The same turns and mirrors carry the whole set onto itself and the rows of a family onto each other. Which other rows belong to the same family as each row named below? List them in the order they appear above.
These 32 rows form 4 families of 8 rows each.
Sok: [  1.0 -11.8  21.4   1.9  17.5 -25.8  27.1   9.2  24.6 -26.8   2.1  -4.9
  44.5   1.2  -0.7   9.8   1.1  40.7 -38.6 -22.6  10.6  34.6  -0.6  10.2
 -30.0  -7.7   8.9  -0.6  45.3  -8.2 -21.5  26.2 -25.3  34.7 -11.9  -3.5
 -23.2]
gom: [  6.6   8.2 -12.2   6.5  -2.3  10.0  -9.5 -24.8  12.1   5.7 -23.5   6.7
  -3.6  -0.8  26.3  20.9 -25.5   5.3 -16.8  32.2  -6.7 -48.8  -3.4 -15.3
  13.8   4.7 -10.4   3.6  -1.1  36.6 -10.9  -9.5  14.5  -3.4  -8.4 -31.0
  13.4]
zufe: [ 17.6  -7.3   8.2   8.7   5.6  26.4  -8.5 -15.5   5.1  -9.0 -15.1  28.5
  -6.7  -7.5  15.3  15.0 -19.4  21.8 -22.6  35.5 -13.8 -42.1 -11.3   3.2
  14.3  -0.8 -13.2  13.6  34.6  21.9  -9.9 -30.9  -7.7  16.6  -8.1 -37.1
  16.7]
dut: [ 14.9 -12.2   3.1  11.2  10.1  23.2   5.6 -20.5   8.5 -12.1 -19.9  31.1
  -4.4 -10.0  19.0  22.8 -20.5  14.6 -19.7  38.6 -11.8 -38.7 -16.1   3.2
  16.2   3.0 -12.4  11.3  33.4  16.3 -13.6 -22.5  -6.5  14.1  -6.1 -38.1
  22.2]
legon: [  3.8 -16.1  22.3   6.1  13.1 -14.8  32.2   2.4  23.7 -34.8   1.0  -2.8
  39.7  -5.5  -4.3   5.2   1.5  37.9 -37.3 -30.4   6.4  32.0   4.7   9.0
 -22.9  -5.5  11.3   4.8  50.8  -6.8 -27.8  25.2 -28.9  21.7 -15.9  -3.3
 -22.6]
dol: [  2.1  -0.2   1.1  -0.7   1.8 -23.3  18.1  -5.6  26.3 -25.8  -0.4 -22.1
  47.6   9.4  -1.1   9.5  -8.0  27.6 -35.3 -30.2   1.5  28.6  17.2 -18.0
 -28.1  -9.1  12.8  13.9  30.0  13.9 -28.7  29.2 -16.5  -3.6 -21.9   0.4
 -24.1]
lop: [ -8.3  -5.1   9.3   7.4  -4.8 -39.0  10.9  -3.5  26.4 -13.9   4.1 -24.4
  42.4   5.8  -5.5   0.6   6.7  26.3 -42.7 -25.1  33.2  13.5  12.2  -3.3
 -28.7  -9.5  15.4 -22.7  -3.9  18.5  -9.7  26.6 -12.2   0.7 -24.3   8.9
 -36.5]
zeli: [ -2.0  -2.9  18.2  16.0  -1.5  21.3  -5.3   0.6   0.3  11.4 -22.9  19.5
 -14.5 -12.4  10.1  11.5 -14.4  17.3 -16.1  26.2   7.4 -53.8 -18.2  22.3
  23.3  20.9 -15.4  -6.3  40.6   8.8 -13.4  -8.4   8.3  45.2   3.3 -33.7
   4.3]
tepu: [-10.6   5.2  11.1   3.8  12.3 -39.9  12.1   8.2  23.7 -10.7   0.2 -23.3
  45.2   8.2   3.8   7.4  -1.7  31.8 -41.7 -29.2  25.1  25.2  14.0  -5.8
 -33.5 -11.5   8.3 -16.2   1.6  18.0 -10.5  33.1 -15.4  10.4 -18.9  -2.1
 -33.3]
fadaz: [  2.0  11.8  -4.1  18.3  -5.4   9.6 -15.6 -28.8  15.8   4.5 -26.7  11.5
  -8.2   1.1  18.5  21.4 -26.4   3.1 -25.7  27.1  -5.9 -53.5  -6.8 -19.3
   3.0  -4.6 -19.3  -2.8   8.3  38.4 -13.3 -14.7  11.2  -1.0  -1.8 -34.6
  11.9]
gizan: [  5.1 -16.1  20.4  10.3   1.4 -14.7  26.8   4.6  26.6 -40.7  -1.9  -2.5
  37.9   4.3 -17.7   7.7   5.8  37.0 -43.7 -23.4  14.0  24.6   1.6   8.7
 -30.8  -9.6   8.7   1.9  58.9  -4.8 -22.3  19.8 -31.1  28.7 -14.5  -5.6
 -21.7]
nelu: [-14.6   2.1  15.2  13.5   6.8 -31.7  14.2   5.8  20.5  -9.2  -3.4 -26.9
  39.2   2.2  -3.0   5.1   0.3  28.7 -39.1 -38.9  29.3  19.2  20.4  -6.2
 -22.8  -7.2  12.6 -17.9   2.4  21.5 -12.4  37.6 -18.7  -2.2 -21.5  -4.8
 -37.1]
Vufe: [  6.8  12.9  -8.4   2.5  -8.1  12.6 -19.9 -18.9   9.5   9.3 -18.7   5.5
  -7.5  -1.1  22.2  10.6 -22.6  10.5 -19.6  27.7  -3.8 -54.0  -0.4 -13.2
  11.5   5.1 -13.4   6.2   0.5  40.9 -10.8 -15.5  15.7   3.5 -11.4 -27.6
   6.9]
suv: [ -4.3  -5.8  17.2  20.8   5.8  18.1   6.5  -6.3  -0.1   9.4 -27.9  19.8
 -14.9 -16.1  15.9  20.3 -16.4  10.4 -14.0  27.7  11.0 -49.5 -21.8  22.9
  25.3  21.8 -14.4 -12.8  34.7   5.8 -12.0   1.2   7.8  41.4   6.7 -36.6
   7.4]
zunug: [ -0.6  15.0  -4.7  24.3  -3.6   7.9 -20.4 -29.5   9.1  -2.8 -21.2   6.7
 -16.1   3.4  24.3  13.6 -18.6   7.4 -21.9  29.5  -4.7 -54.9  -8.8 -12.6
  13.2   5.1 -11.8  -1.4   6.3  41.0 -10.0 -17.7   4.6   4.3  -2.5 -33.8
   3.0]
Zedu: [-10.7  -8.1  28.9  15.6  -3.8 -32.8  16.9   5.7  19.4 -11.8  -2.8 -25.9
  37.5   1.0  -7.9   1.9   7.5  27.4 -38.4 -30.4  35.0  12.4  -3.6  17.2
 -21.0   6.3  14.5 -27.2  32.1  -6.0 -15.8  43.9  -5.4  37.8  -8.0   5.2
 -36.8]
rede: [ -8.7  -3.7  20.2  26.4  -1.0  14.5   1.6 -14.0  16.5   7.0 -30.5  24.8
 -20.3 -15.1  13.0  11.7 -13.7  12.9 -19.2  25.3   3.5 -54.9 -19.6  19.7
  18.0  12.1 -14.7 -17.7  33.5   5.5 -19.6  -5.9  10.5  42.5  11.8 -35.6
   9.2]
loni: [ 11.3   2.8   1.0  -1.9  -6.8 -21.4  12.1 -10.1  28.6 -35.2  -1.1 -20.9
  42.2  14.4  -6.3   8.6  -4.8  25.7 -46.0 -28.0   8.0  20.9  10.8 -20.2
 -40.5 -15.7   6.8  10.4  33.8  18.7 -23.1  26.5 -14.4   3.9 -20.3   3.2
 -22.3]
Lebak: [-10.3   3.0  15.0  20.2  -0.4   9.3 -15.2  -1.5   6.5  19.5 -22.1  10.2
 -16.6 -12.1  15.2   3.1 -10.5  19.3 -19.5  23.8  18.2 -59.1  -1.2  14.8
  24.4  10.9  -9.2 -26.4  -8.8  31.9   0.6 -11.0   6.8  20.2  -5.0 -37.2
   0.7]
rilu: [  2.6   0.0  -1.3  22.5   0.5  15.8  -5.4 -25.8  10.4 -15.2 -18.8  25.7
 -14.1   0.0  16.1  15.7 -15.0  14.8 -19.1  39.1 -13.5 -47.4 -14.9  -0.5
  16.6   6.1 -12.6  10.7  35.2  22.7 -18.3 -31.3  -9.4  16.4  -0.7 -34.2
   9.0]
ger: [-10.3   3.0   8.9   8.3  -4.7 -33.1  11.8   1.4  31.2 -18.0  -2.9 -23.8
  32.2   4.2  -7.6  -1.6   7.8  30.4 -46.0 -34.6  34.9  10.5  20.2  -4.0
 -31.9  -9.9  10.2 -23.5  -2.9  24.9 -11.3  31.3 -15.3   6.9 -22.1   2.0
 -36.2]
fafi: [-15.7  -3.5  25.3  11.6   9.6 -22.8  27.9  12.2  14.6 -10.7  -4.8 -16.8
  29.8  -9.1  -4.8   5.6   3.3  28.0 -36.5 -43.1  34.0  18.4   5.0  16.1
 -19.4   7.6   6.6 -17.1  34.5  -3.7 -22.2  46.9 -14.5  33.4 -11.3   1.5
 -39.0]
mumu: [ -6.3   1.5  15.7  30.6   2.0  13.9  -4.4 -17.7   6.5  -4.8 -24.9  19.6
 -24.9 -10.1  19.1   9.4  -9.3  15.0 -18.5  27.8  -0.2 -54.8 -22.7  17.5
  24.9  17.6 -11.5 -11.0  35.1  12.9 -16.0 -12.9   0.7  41.5   9.4 -35.4
   3.1]
zilu: [-15.9  -0.3  20.1   4.4  12.2 -36.1  23.2  15.7  20.3  -6.5  -1.5 -16.7
  37.3  -1.2  -1.8   7.2   3.5  32.2 -37.3 -31.3  32.6  22.1   3.4  14.5
 -27.9   3.2   4.6 -19.0  25.3  -1.3 -19.0  40.7 -12.0  39.1 -11.1   2.7
 -38.3]
zof: [-15.9   4.9   8.5  24.6   0.0   3.1  -6.6 -16.4  15.4  16.7 -28.0  18.6
 -21.9 -14.7  15.2  11.8 -13.3   7.6 -24.5  22.7  21.3 -61.6  -5.9   6.7
  12.7   4.3 -18.6 -30.6  -7.5  30.9  -8.2 -10.3   7.9  15.4  -0.2 -32.4
   0.1]
Nisu: [-12.8  -3.9  25.7  14.5  -4.5 -25.4  20.9  12.3  26.6 -16.7  -8.8 -20.8
  28.1   0.1 -13.9  -0.4  10.0  32.2 -40.4 -36.3  35.1  10.8   4.0  17.7
 -23.6   5.2  10.1 -25.0  35.7  -2.6 -20.5  44.0 -10.0  42.8  -7.9  -0.4
 -35.8]
mopib: [-17.4   8.8   5.4  30.2   0.1   3.6 -11.0 -16.7   6.2   8.4 -22.6  14.2
 -25.6  -8.7  18.2   7.3  -7.3   9.3 -20.8  24.6  16.4 -62.4 -10.7   9.3
  21.8  15.1 -14.5 -22.5   0.7  31.4  -8.3 -14.4   1.7  21.9   0.7 -31.5
  -7.1]
Tenen: [ 15.3  -2.9   5.4  -2.0  -4.4 -27.1  10.9 -16.0  24.6 -32.7   5.5 -22.7
  50.1  12.6   0.4  10.1  -5.9  24.2 -43.1 -22.0   6.1  24.8   1.1 -16.5
 -38.0 -13.8  11.0   8.8  34.0  10.8 -20.2  25.4 -10.1   3.7 -20.2  10.5
 -22.1]
niv: [-13.6   1.3   7.6  22.9   4.1   5.4  -4.8  -7.4   7.6  20.2 -26.8  10.1
 -13.5 -12.0  18.8  14.4 -12.7  10.7 -17.1  26.5  21.5 -56.0  -3.6  10.8
  24.6  12.8  -8.6 -28.1 -12.9  29.5   0.3  -2.9   8.3  12.9  -4.4 -37.7
   1.1]
sug: [  1.8   0.7   1.3  -5.8   8.7 -31.8  18.1   1.4  26.8 -22.8   3.0 -15.9
  52.4  12.8   1.0  13.0  -7.5  32.0 -37.9 -19.8   4.8  33.2   9.3 -12.9
 -38.1 -12.0   7.7  10.8  31.1   9.2 -25.3  24.2 -16.8   9.6 -19.8   1.9
 -24.5]
kerad: [  5.1 -22.6  23.1   9.7   3.3 -21.8  26.4   0.4  19.9 -34.2   6.3  -2.6
  44.6   0.8 -14.6  10.0   5.5  32.3 -41.9 -17.4  17.9  24.9  -7.5  12.9
 -27.7  -6.9  10.3  -1.8  55.6 -11.0 -19.6  17.1 -28.6  26.3 -15.5   3.4
 -26.0]
Zosor: [  4.3  -8.3   4.8  20.3   0.0  18.3  -0.4 -21.8  18.7  -8.5 -24.3  33.0
  -6.8  -4.6   7.6  20.3 -20.0  14.1 -20.4  39.1 -12.6 -44.6 -13.7   0.7
  10.0  -2.1 -15.0   6.1  38.8  15.4 -20.8 -29.1  -4.9  15.5   2.6 -40.6
  19.0]

The rest of the family of loni: gom, dut, gizan, suv, ger, Nisu, niv
The rest of the family of mumu: Sok, tepu, zunug, rilu, zilu, mopib, sug

